One turn moves each row of this set onto another row. After a few examples, where does it send each row asked below?
Q_872: [  8.8 -17.9 -24.4   7.4  16.9   1.1  29.7   8.3  10.1  -6.7  12.1  15.6
  -0.5  44.1  -8.4 -11.5   3.2  -3.7]
Q_27: [ 10.3 -49.0  21.4  -5.6  -7.1  17.2   6.8  24.4  25.7  11.4   0.2  -4.2
  17.9   2.7  -0.3  -9.0  -7.4   5.4]
Q_808: [ -6.1  13.0  18.3   5.3   9.0   1.9  26.1  -2.9  -1.8 -22.7 -16.8  -3.6
   2.1  14.4   4.9 -23.6 -21.7  14.6]
Q_645: [-26.8 -12.4  -5.3 -13.7  -7.5  -4.6  -5.3 -29.2   8.8   8.7  39.6   8.4
   6.5  11.3  11.1   4.3 -17.7 -11.6]
Q_820: [-11.5 -15.2  17.6   3.8   3.3  27.9   3.2   2.0  -7.6 -22.4   4.2 -10.1
  15.0   6.5  -6.3  36.9  -2.4 -30.0]
Q_692: [ 10.5   4.7   1.6   5.8  23.8 -16.0 -11.9  19.4   7.8 -12.4  13.5  12.2
  -4.0  11.6   8.7 -38.8 -18.8   0.6]
Q_890: [-12.8 -19.5 -35.2   2.3  -5.6 -24.8  -6.2  29.7  25.5   2.5 -12.0 -19.2
  16.6  -2.3 -19.1   6.4   7.2 -14.8]
Q_830: [-10.5  -2.6   5.8  17.6  -5.8  30.7 -11.9   2.0   8.0 -11.8   6.7 -15.0
  20.8   9.0  -2.6  35.2 -18.1 -21.5]
Q_277: [ -4.4 -43.1  15.8  -0.9  -6.7  29.5  13.2  21.7  24.7  10.2   7.0  -9.6
   8.1 -11.8 -11.0   5.7   2.8  10.1]
Q_238: [ -6.5  11.1  26.9   8.7   2.3  -2.5  27.8   5.1  -3.2 -30.2 -13.3   0.8
   2.7  13.1   3.6  -7.5 -23.1  17.1]
Q_570: [ 23.9 -40.7  21.0 -19.9  -4.9   4.2   2.7  20.2  22.0  15.4   7.0  -7.8
  -2.6  -2.5  -0.4  -8.7  -2.2   1.4]
Q_744: [-15.9  -6.8  14.6   4.1  -6.9  24.1   4.8   4.6  -8.8 -14.2  -7.0 -15.3
  21.2  16.0  -5.1  35.9  -8.7 -31.5]
Q_703: [-38.2  -1.9 -19.5   4.0  11.7  -9.0  19.0  14.8  10.3 -28.4  20.1  -0.5
 -23.6  26.3  13.2   3.9   3.4 -11.4]
Q_548: [ 16.3 -20.3 -17.2   9.1  15.0  -6.3  25.8  12.3  12.3  -2.9  16.6  13.9
   1.8  43.6  -6.3  -2.5   3.9  11.1]
Q_870: [  1.7   7.5   1.7 -16.7  31.2 -20.8  28.3  21.1   8.3 -17.6 -19.4 -13.2
  -6.6   3.2  12.2   6.1  16.6 -10.7]
Q_206: [-41.1 -10.7  12.9 -15.2  14.8 -14.2  -8.6  13.3  19.2 -35.9  14.3   7.4
  28.9 -20.4  -5.7 -16.8  -8.5   4.9]
Q_452: [-14.7  -3.2 -12.1  -6.0 -10.7 -10.5 -10.0 -34.9  10.4   0.4  37.7   6.0
  11.7   8.2   7.9   8.4 -17.0 -12.4]
Q_761: [-17.4   0.7 -11.5  -6.8 -20.0  -7.2   2.3 -32.9  12.9  -2.5  35.8  -2.4
  14.7  19.2   6.7   8.4 -16.4   3.9]
Q_198: [-39.3  -7.0 -21.1   0.1  26.6  -4.0  21.2  12.4  14.5 -28.1   7.4  -5.6
 -19.1  28.2  12.8   1.0   5.0  -6.7]
Q_667: [-10.4 -15.7 -39.7  -9.8  -7.1 -24.9   0.3  23.7  30.0  11.0 -13.9 -18.4
  15.5  -5.8  -6.3   8.0   2.0 -13.2]
Q_55: [-29.6 -12.2   7.3 -17.0  16.2 -19.2  -2.6   4.2  20.1 -26.8   8.8  11.4
  34.1 -34.6  -6.5 -15.5  -1.7  -2.3]
Q_869: [  9.1  -3.3  -5.4   6.4  27.4 -14.0  -9.3  13.0  12.7 -12.1   2.1  12.9
  -5.4  24.2   6.2 -35.0 -28.4   0.5]
Q_710: [-25.0  -5.9  11.4 -13.5  -3.1 -11.9 -11.6 -27.1  29.6   0.9  33.0   2.6
  11.2  -0.2  19.6  12.0 -15.0 -16.8]
Q_627: [ -4.7 -10.9 -19.9  -4.6 -15.5 -26.5   2.3  16.4  24.2  23.1 -13.0 -14.3
  14.1 -14.6 -25.8   3.2   1.2  -7.5]
Q_409: [-29.7  -5.2   1.3 -18.1  23.0 -11.9  -9.6   9.3   9.7 -22.9   5.0  15.6
  36.2 -31.6  -8.6 -12.2 -11.5  -9.3]
Q_762: [ -2.1   0.2   7.3 -19.6  28.8 -16.9  33.5  13.6  11.4 -21.8 -26.6  -6.9
 -12.6   6.8  11.8  -1.1   4.8 -15.3]
Q_199: [-13.4 -10.8 -31.5  -4.8  -2.5 -30.5 -17.4  35.2  21.2  -2.1  -8.4 -21.2
   3.9   2.0 -15.3   7.1  -0.8 -20.5]
Q_77: [  2.8  -5.8  12.2  -2.7   3.5  27.7  13.0   6.3  -8.5 -24.1   2.1  -8.7
  24.3  10.0 -13.6  34.7   4.2 -22.7]
Q_651: [-24.9 -11.3   3.2 -11.3  20.4 -23.3 -11.6  12.1  21.6 -13.6  11.7  19.8
  38.6 -19.5 -23.3  -3.9   3.1 -23.3]
Q_602: [ 12.8 -45.7  24.6  -2.2 -12.7  10.8   1.0  15.4  22.2  15.3   1.2 -15.1
   3.7  -0.5  -1.0  -6.3  -7.4   7.6]

Q_199 turns into Q_761
Q_198 turns into Q_872
And these:
Q_602 turns into Q_55
Q_238 turns into Q_870
Q_667 turns into Q_645
Q_277 turns into Q_651

